[[136 113 133 134]
 [156 130 132 131]
 [157 129 131 130]
 [156 130 130 130]
 [138 115 118 123]]
->
[[130 132]
 [129 131]]

[[134 130 116 135 129]
 [126 117 119 127 126]
 [120 119 139 139 104]]
->
[[117 119]
 [119 139]]

[[134 152 110]
 [150 120 123]
 [134 127 136]
 [131 122 139]]
->
[[120 123]
 [127 136]]

[[112 127 157]
 [132 115 134]
 [124  99 129]
 [111 124 137]
 [109 128 136]]
->
[[115 134]
 [ 99 129]]

[[140 139 142 108]
 [117 133 144 104]
 [142 115 110 132]]
->
[[133 144]
 [115 110]]

[[145 124 141 125 120]
 [112 131 141 107 150]
 [136 137 119 145 136]
 [150 116 133 101 146]]
->
[[131 141]
 [137 119]]
---
[[131 128 125 146 125 122 104]
 [136 134 123 137 126 123 112]
 [136 132 127 140 133 127 118]
 [130 132 128 135 130 124 124]
 [130 127 125 131 126 117 120]
 [129 129 123 121 123 120 129]
 [131 133 126 125 131 128 126]
 [124 134 128 123 130 124 132]
 [127 123 122 121 136 127 145]]
->
[[136 134 123 137 126 123 112]
 [130 132 128 135 130 124 124]
 [129 129 123 121 123 120 129]
 [124 134 128 123 130 124 132]]

[[119 124 118 131 119 115 125 121 110 122 126 142 134 126]
 [121 122 117 132 116 116 130 123 114 121 129 135 132 125]
 [142 136 134 119 139 143 135 143 149 145 133 116 121 132]
 [140 130 135 123 130 143 134 140 150 140 135 112 119 127]]
->
[[121 122 117 132 116 116 130 123 114 121 129 135 132 125]
 [140 130 135 123 130 143 134 140 150 140 135 112 119 127]]

[[127 131]
 [119 116]
 [120 131]
 [130 138]
 [136 121]
 [135 115]
 [141 130]
 [136 116]
 [116 151]
 [135 137]]
->
[[119 116]
 [130 138]
 [135 115]
 [136 116]
 [135 137]]

[[105 132 129 100 126 134 123]
 [131 127 120 132 142 158 144]
 [129 124 131 128 127 139 131]
 [110 131 128 118 125 133 123]
 [133 117 126 146 122 130 122]]
->
[[131 127 120 132 142 158 144]
 [110 131 128 118 125 133 123]]

[[114 125 148 125 133]
 [121 122 158 154 128]
 [145 127 130 149 130]]
->
[[121 122 158 154 128]]

[[128 126 121 133 156 120 125 141 128 131 110 120]
 [124 124 136 127 131 117 124 119 131 107 139 148]
 [129 123 126 121 118 123 132 141 127 147 119 123]
 [152 132 129 120 127 119 119 134 123 130 116 120]
 [128 145 123 132 120 122 150 133 140 121 121 128]]
->
[[124 124 136 127 131 117 124 119 131 107 139 148]
 [152 132 129 120 127 119 119 134 123 130 116 120]]

[[129 107 122 127 124 131 141 120 122 133 125]
 [134 126 121 118 123 149 140 122 120 149 119]
 [126 123 126 122 125 137 139 124 123 138 122]
 [127 119 116 132 122 143 132 118 121 142 125]
 [121 119 125 124 111 133 132 123 122 141 123]
 [134 117 127 113 118 135 131 104 123 141 125]
 [125 120 108 129 125 136 134 125 123 138 119]]
->
[[134 126 121 118 123 149 140 122 120 149 119]
 [127 119 116 132 122 143 132 118 121 142 125]
 [134 117 127 113 118 135 131 104 123 141 125]]

[[144 121]
 [142 118]
 [112 122]
 [151 118]
 [119 121]
 [137 118]
 [118 127]
 [144 116]
 [111 131]]
->
[[142 118]
 [151 118]
 [137 118]
 [144 116]]
---
[[115 107 128 132 121 128 134 137 132]
 [128 143 120 134 118 130 123 122 141]
 [120 114 129 131 125 131 133 134 130]
 [123 110 133 125 131 126 133 136 123]]
->
[[132 141 130 123]
 [137 122 134 136]
 [134 123 133 133]
 [128 130 131 126]
 [121 118 125 131]
 [132 134 131 125]
 [128 120 129 133]
 [107 143 114 110]
 [115 128 120 123]]

[[134 106 141 120 129]
 [122 138 121 124 111]
 [132 121 129 120 121]
 [132 127 126 121 120]
 [121 138 124 132 123]]
->
[[129 111 121 120 123]
 [120 124 120 121 132]
 [141 121 129 126 124]
 [106 138 121 127 138]
 [134 122 132 132 121]]

[[134 124 153 140 130]
 [131 131 128 128 127]
 [122 134 118 120 129]
 [130 125 126 125 128]
 [116 141 105 118 132]
 [134 116 147 128 130]
 [135 126 134 135 131]
 [142 113 145 144 128]]
->
[[130 127 129 128 132 130 131 128]
 [140 128 120 125 118 128 135 144]
 [153 128 118 126 105 147 134 145]
 [124 131 134 125 141 116 126 113]
 [134 131 122 130 116 134 135 142]]

[[154 117 138]
 [121 101 157]
 [130 118 128]]
->
[[138 157 128]
 [117 101 118]
 [154 121 130]]

[[111 128 149 116 120 120 119 133 132 143]
 [ 99 123 140 120 115 119 127 135 136 131]
 [111 117 146 114 120 120 117 126 135 139]
 [100 124 141 119 116 119 124 134 135 131]
 [105 130 135 120 113 121 124 147 127 138]
 [105 131 141 120 114 120 123 141 129 138]
 [110 115 133 134 129 133 132 136 142 154]]
->
[[143 131 139 131 138 138 154]
 [132 136 135 135 127 129 142]
 [133 135 126 134 147 141 136]
 [119 127 117 124 124 123 132]
 [120 119 120 119 121 120 133]
 [120 115 120 116 113 114 129]
 [116 120 114 119 120 120 134]
 [149 140 146 141 135 141 133]
 [128 123 117 124 130 131 115]
 [111  99 111 100 105 105 110]]

[[139 137]
 [128 130]
 [141 130]
 [139 129]
 [149 137]]
->
[[137 130 130 129 137]
 [139 128 141 139 149]]

[[122 133 130 134]
 [118 135 129 124]
 [118 133 135 129]
 [128 132 125 130]
 [118 117 149 127]
 [135 133 109 142]
 [122 116 151 109]
 [128 132 118 135]
 [126 136 116 135]
 [132 122 123 148]
 [114 130 145 121]]
->
[[134 124 129 130 127 142 109 135 135 148 121]
 [130 129 135 125 149 109 151 118 116 123 145]
 [133 135 133 132 117 133 116 132 136 122 130]
 [122 118 118 128 118 135 122 128 126 132 114]]
